One turning vector, and how many steps it has turned
The counts run from 0 to 412.
[-12 -10 -17   2   9   0  -2   5   6  12  10  -8  11  30   9  15  -4 -18
  -3  -4   7  18  18 -12  -9  13 -13  -5   1  24 -27   3  -4   8  11  -6
   1   0   6   4   4   0   0  -9   1 -18  -1 -21  -6  -8] => 116
[ 21  10  -3  17  22  19  12  -3 -26 -18 -11   8  -5   5   0  -7  15   2
  -1   2   4  14   1 -11   2  10  -5  -7 -26  17   0 -10  -3  -3   7   7
  -2  16  -3 -12  11 -10   7 -14   5  -6  -4 -13 -11   0] => 137
[  3   0   1   9   1   4  11  10   6  19   6   6 -12   8  -9   5   3   2
  -9  18  -6  11 -17 -15 -13  -7 -18  -4   0  15 -14  21 -23  -8  -2 -14
  18  26  13   7  -6  -7 -13  -3  11   1 -21  -4  -6   1] => 410
[ -3   4 -14  -9 -18  16   3   2  13   1   4  -2  -1 -12 -13  -9   6   7
 -15  19 -11  17  -1   1   2  -5 -10  -9  -8  -3 -22   4   2 -13  -8  15
  -4 -12  -9 -17 -25   3 -18   9  26  16 -12 -17   0  16] => 151
[  7   2   1   2  20  25 -15   9  -6   3  22   1 -11  -2   6  -3 -17  -2
 -12   7  10   3   0   4  14  -4 -14 -10  -8  -8 -22   8  10   8  19   5
 -16   4   4  -5  -4 -11   4 -21   8 -22  11 -16 -10   2] => 105
[  7 -17   9   3   4  28  -6  10   5   0  -8  -7  19   4  16  -1   5 -10
  -9   1 -10  16  -8  -5 -23   2 -17 -22 -22  -5 -10   9  -7  -6   3   1
 -14  22  10 -10  14  -9 -11   7  -2  -5   8   1   6   7] => 368
[ -9  11 -10   3  11  -6  11  18 -12   8  18  13  -1  16 -16   4  -6  11
 -25  11  -2 -11 -10  -9 -15   3  -1   5  -3  -1 -14  18  -6 -18   1  -6
   6  27   9  -4  -8 -15   3 -12  -6   6 -20   0  12   2] => 412
[ 19 -11   8   5 -11   0   9  11   3   8  -2   6   0  -4  -5  23  16   8
  -4  15 -18  -7  -4  -6   1 -35   9   2   5   5  -2  13  -3 -13  23  -9
   3  -7  -4 -13 -18 -10   4  -4  12   5   3 -21  24 -14] => 340
[ -2 -11  -1  12   6  22  12   4  -1   6   5  19 -13   9 -15   2   6  12
   6 -10 -10  -8  12   2 -21   2  13  -3   2  -9   5  28  -2  -3  -2  -1
  -5  19   0 -12  -9  -9 -18  17  13  16  -3 -12   5  -5] => 308
[ 22 -13   4 -12  10   7  12   6   6  -2  22   5 -13  14  11 -10  -1   7
   9  -7   8  10   3  -9   8   8  -6 -16   3   3 -15  -3  15  -1  20   6
   9   8   1  -8  17 -12  -1 -31  16  -6   8 -18 -10   6] => 384
[-19   9 -15  -5  16   4  12   0   1 -15   6   6  13  15   5   7  19   6
  -5 -10 -13  25   0 -16   2  -1  -3  -3 -14  -1  -9  17  12 -11 -10   7
  -9   6  -6 -12 -15 -20  13  13   5  -8  12  -7  26   5] => 265
[ -2   8   6  12  28  -5  23   5 -23  -8   4  19   4  -2   1   2  19  10
 -10   1 -14  -8  -3  -1  -2  -4  -6 -10 -27  -3  -4  23  -7  -7  14  -7
   3  31  10  -4  10 -15  -4  -9   4  -1  -6 -11   1  10] => 27
[ 11  -8  -3 -27  -4  15  22  -7  14 -16   9   0  -8 -15  -6  -2  10   8
  -3   3  -9   5  -9  -1   3 -19   3   6  -6   9 -14   9   5 -14  11  -1
   2  -7  -5   5   3 -14  -1 -10  25  -4   4 -25  25  -6] => 335
[ 11  -3  -7 -13   4  16  18   2  -1  13  15   6 -11   0  -4 -12 -12 -25
   3 -17   3 -17  21  -8  -9 -13  13   1  -8   9  -4  13   7   7   7 -10
  -8 -11  15  -2  -7 -14 -17  10   5  15   1 -18 -12  -7] => 177
[  6  19   2  30  14  -9  -1  23 -21   4  -8  17   4  10  -1  -5   4  -7
 -22  21  -4  13  -1 -11  -2  -3  -1 -17 -11  -8  -7   5  -4 -10   3 -15
  -4   9   9 -15  -7  -8  -3 -15   0  -1  -6  -7 -18   5] => 32
[  0   8  -1   8   3  14  -6   0 -15  20  -1 -16  -3 -10 -27  18   7 -17
 -21  -3  -1   7   6   2  -8 -20   1   8   3   6 -10   5   6   2   6 -21
 -15 -15  -7  -8  -6   6   3  18  -8   0   3 -24  20  -6] => 292
[  5  -1 -17  12   2  22   8   8 -19  18   3   6   1  19  -6 -10   3  -4
   0   2  -7  -1  30 -10 -19  -1  22  10  -3  14  -1   3  16  14  15  -7
  -5  -6 -18 -12 -20   3  -1  -7 -15  10  -9 -10  -7 -16] => 245
[  9  -1   0   6   7  15 -22  13  11   4  -6  -2   3  -1   2  11   2 -13
  -1  26  -2  17 -11  -2  -2 -22   2  -7   3  -2 -18  26   1   7   5 -10
   1  -8  -3   7 -26 -16  -3   9   6 -13   9 -10  12 -10] => 162
[ 16   9 -11  -9   5  11  -5  10  -4 -17 -16  -2   2   6   0 -13   0 -10
  -3   2  11  19  25   7 -10  -2  10 -10 -20 -14   2  -3   7  -9  13  12
 -27   0 -13 -26  -9  -8 -22  14  14   1   8  -1   0  -5] => 319
[ 11  14  -5  22  21   7  19   0 -33 -19  -6  11   4   4   0  -4  13   7
  -7   0   9  10  13 -10 -10  14   0  -9 -25   3   1 -13   3 -15   8  11
  -5  14 -10 -17  17  -6   3   2  12   3  -4  -9   1  -3] => 138
[ -8   0 -10  -8   6 -13  -3  15   1  -3   2  -2  -1  20  -7   0   1  -3
 -12  17   1  16  15   6  17 -15  -1   0 -20  -1 -11   7   4  -3  25 -16
 -15  -4 -14  -7 -35  -7  -4  -4   8  -4  12 -17 -10   8] => 214
[ 14  -3 -13  -6  -9   1 -23   6   7   1 -13 -15  17  10  -9  24  13  -2
 -18  26   2  13   0   0   3  -6  -3  -9  -6  26 -30  -6   4  -6  15  -5
  -3  -1  -2  -6   6   6  -9  -6  14 -12 -13 -12   2   0] => 399
[  6  -6  -6 -28   8  13  12   1   4   8   7 -18 -10   1 -21   2  -2   3
  -1 -12  -1   3  -3  -3 -28 -12   5   8   5   8  -6  14 -11  -3  11   3
   9  16  -3   1  12 -10 -16  18   8   7  -4 -16  31 -18] => 124
[ -9 -26   3  -9  -9  14   9  17  12  15  12  -1  -1   2   3 -21  -5  -9
 -10   8  -9  11  15   7 -13 -11  -1  -2   1 -11 -30   6   7   2  10 -10
   4 -20  -4   3 -18   4 -12 -20   4   1  -3 -22  -2   2] => 46
[  4   6  -6  17  20   2   9  12 -32  20   4  12   2  16 -10   2   5   0
  -5   0  -2   1  17 -11 -21   8  15   6  -3   3  -5  -7  15   8  16  -3
  -5  -2 -19 -17  -8   1   9  -1 -15   6  -6  -7  -1 -19] => 244
[  8  -2 -15  13  -4  27   6   3 -11   9   3   5  -4  12   1  -8   5  -8
   7   2  -5  13  23  -9  -9   2   9   3  -6  24  -4   6   8  17  14  -1
  -5   4 -12  -8 -20   1  -7 -13  -1   3 -12 -10 -28 -10] => 246
[ 19  -3   9   1  11  -1  -4   8   5   5   2   1 -10  -8  -3   0   4  -3
  10  -7   4   6   8   6  17 -14  -3 -35  -3   4 -16   4  12   7  12   2
   0 -17  16 -18   0  -2 -15  -9  24   4   2 -29 -10   6] => 389
[ -7 -15   4   6   6  -7  27   8  -8   3   7  12   7  20  -9  11  15   3
   4 -18 -18  -9   1 -10 -18   3  19  -5   2   5  -6  11 -10  -7   6  -3
  -1  20  19 -10  11 -18  -5   6   1   2  -3 -15  24 -14] => 128
[  6   5  -8   4 -16  15  20   7   0  -1  11   7  -4   0   1 -10   4 -10
 -17   8   9  14  25  -2 -15  -6 -14   4  -9 -11  -6  -4   3 -28  14 -10
 -10 -12 -26  -2  -2  10 -23   0  23   2  -5  -4  -4   3] => 40
[ -3 -15  -2  -5  10 -17  12   4   7  -7  -2   2  11  15  12 -14  15 -12
   9   2 -11  33  18   1  -7   7 -13 -18 -10   7 -24  -5  -2  -3   9  -6
  14 -10  -2   3   4  -5 -12  -7  15   0   4 -19  -8   6] => 326
[ 23   9  -5  -7   2  -9  -4  17   5  -2   0   7   9  15   9  10  16   4
  -4   6   3  14   9 -17  -2 -20   8  -2   1 -12   2  20  17 -21  20 -11
   5   4 -17  -4   2 -23  -4   4   9  -4  12  10  25  -2] => 271
[-15   3 -21  -5   0 -18   9   2   3   9   5   0  10  22 -12  11  15   8
  -7  -1 -10  16  -2 -15  -6  14  10  -3  11  26 -27   8   9   3  -9  -3
  11  17  12   5  12  -7   1  -7   5   1 -12 -16  14   7] => 17
[ 15  -1   3  10   0  12  -9  12  -3  13   0 -13   5 -14   2  14   1 -24
 -12  -3  -1 -13  15   2   9 -20 -12 -24 -12  10 -22  -1   5   1  10  -7
 -13 -15  22 -11  11   3 -13  -7   7  -8  -7 -27  -2   0] => 289
[  5   6  -8   0  -6  -1  -3  18  -1   0  16  16  -7  13 -13  -4  11  28
 -12   0  -4   4   2 -15  -8   6  12  -4   8  -9  -9  18  25 -13  -6  17
   4  18 -11 -24   1 -16  -5  -7  16  11  -8   3  13   1] => 202
[ 23  17 -14   5  -3  19   1  10  -7  21  12  -4  -4  -3   1   7   0  -1
  -8  13   6  -5  17  -7  -6 -15 -15  16 -16  13   2   7   3  -9  30   2
   7  -3 -25   1 -14   5 -14  14   6   3 -22  -1 -11  -1] => 351
[ 11 -10   6   4  20  24 -12   7  -3  -6  -7  -5   4   6   5 -14  13 -16
  -2   2  -8  39  -2 -16 -16  -8   5 -10   2  -3  -4  22   1  12   4  -8
   5  16  -3   2   2 -13  -1 -10 -14 -10  15  -2   2  -8] => 373
[ 12  13  -3   6  17 -11  12   7  -1  17  25  18 -23   7  -4   5  -6  -6
  -7   3  15   5 -11 -17  12  -1 -17 -14   4   5 -10  -9   3 -22  -5  -7
   3 -12   9  -5  -1 -18   0   7  20   9  -1 -15   0   6] => 280
[ 12  -6  -9 -10   0  17   3  -8  12 -22  -4   1   8  10  13   5  12  -2
  -3   8  -9  27  -9 -11   1 -12  -6  -7 -11  13  -1   7   0  -8   8  -3
  -9   9 -13   0  -8 -26   0   5  14 -12  17  -3   8   3] => 267
[ -2  12  -8   4   2 -10  16  -3 -18   4  -5  -6   3  -4 -16   6  21 -14
 -17  -1 -16  18  -4 -10  -5 -14  -1  -6  -7   1  -6  -6  -2 -11 -13  -2
 -24  -6   6 -21  -2  -6   1  30  -1  17  -4 -12  12  13] => 81
[ 14  -9  -3  -3  -8   8   7   6 -11   9  15  -4   0  -1  -8   6  -4 -17
 -24   8   4 -23   8   4   1 -16  14   3 -16   1 -18  -9  12  -5  17 -15
 -33 -16   5  -5  12  -8  -5  -2   8   4   2 -24  13   2] => 287
[-28  -1  -8  23  -4  13  11  -7 -13  16   9   1  16  17  -6  28  14  -8
 -13  -4  -9   3  13  -8 -14  10 -17  -1  -4  26 -14  -1   3  -4   1 -14
  -1   2  -5   6   8   8   8   5  -8  -3  -5 -13  15   2] => 296
[ 17  12   1   7  11  -3  10   3   7  12  12  21 -17   2   1   7  -3 -17
   3   4  10  10 -11 -21  14  -8 -14 -18   8  14 -11  -2  -2 -13  -1  -9
   7 -12  12   0  -5 -19  -5  -2  31   9   2 -16 -14   4] => 279
[ 11 -14   1  -8 -19  11  -1  13  14   9  -1   7  -3   8 -10   7 -14 -14
 -12  16  -5   0  -9 -10 -15 -15   0   1  10  14 -26   5 -19 -14  -3 -18
   4   1  15   3 -15 -13 -11  -6  11   0  -4 -19  15 -17] => 230
[  6  -8   0  10  12  26  -2 -13  -5   9 -13 -12   5   0 -16  -7  20  -5
  -1   2 -14  32   2  -2 -18  -8  -4 -13  -6  23 -10  15   2   7   0  -3
  20  10 -17   2   6   4  -4  -1  -1  14  -3 -14  -1   0] => 194
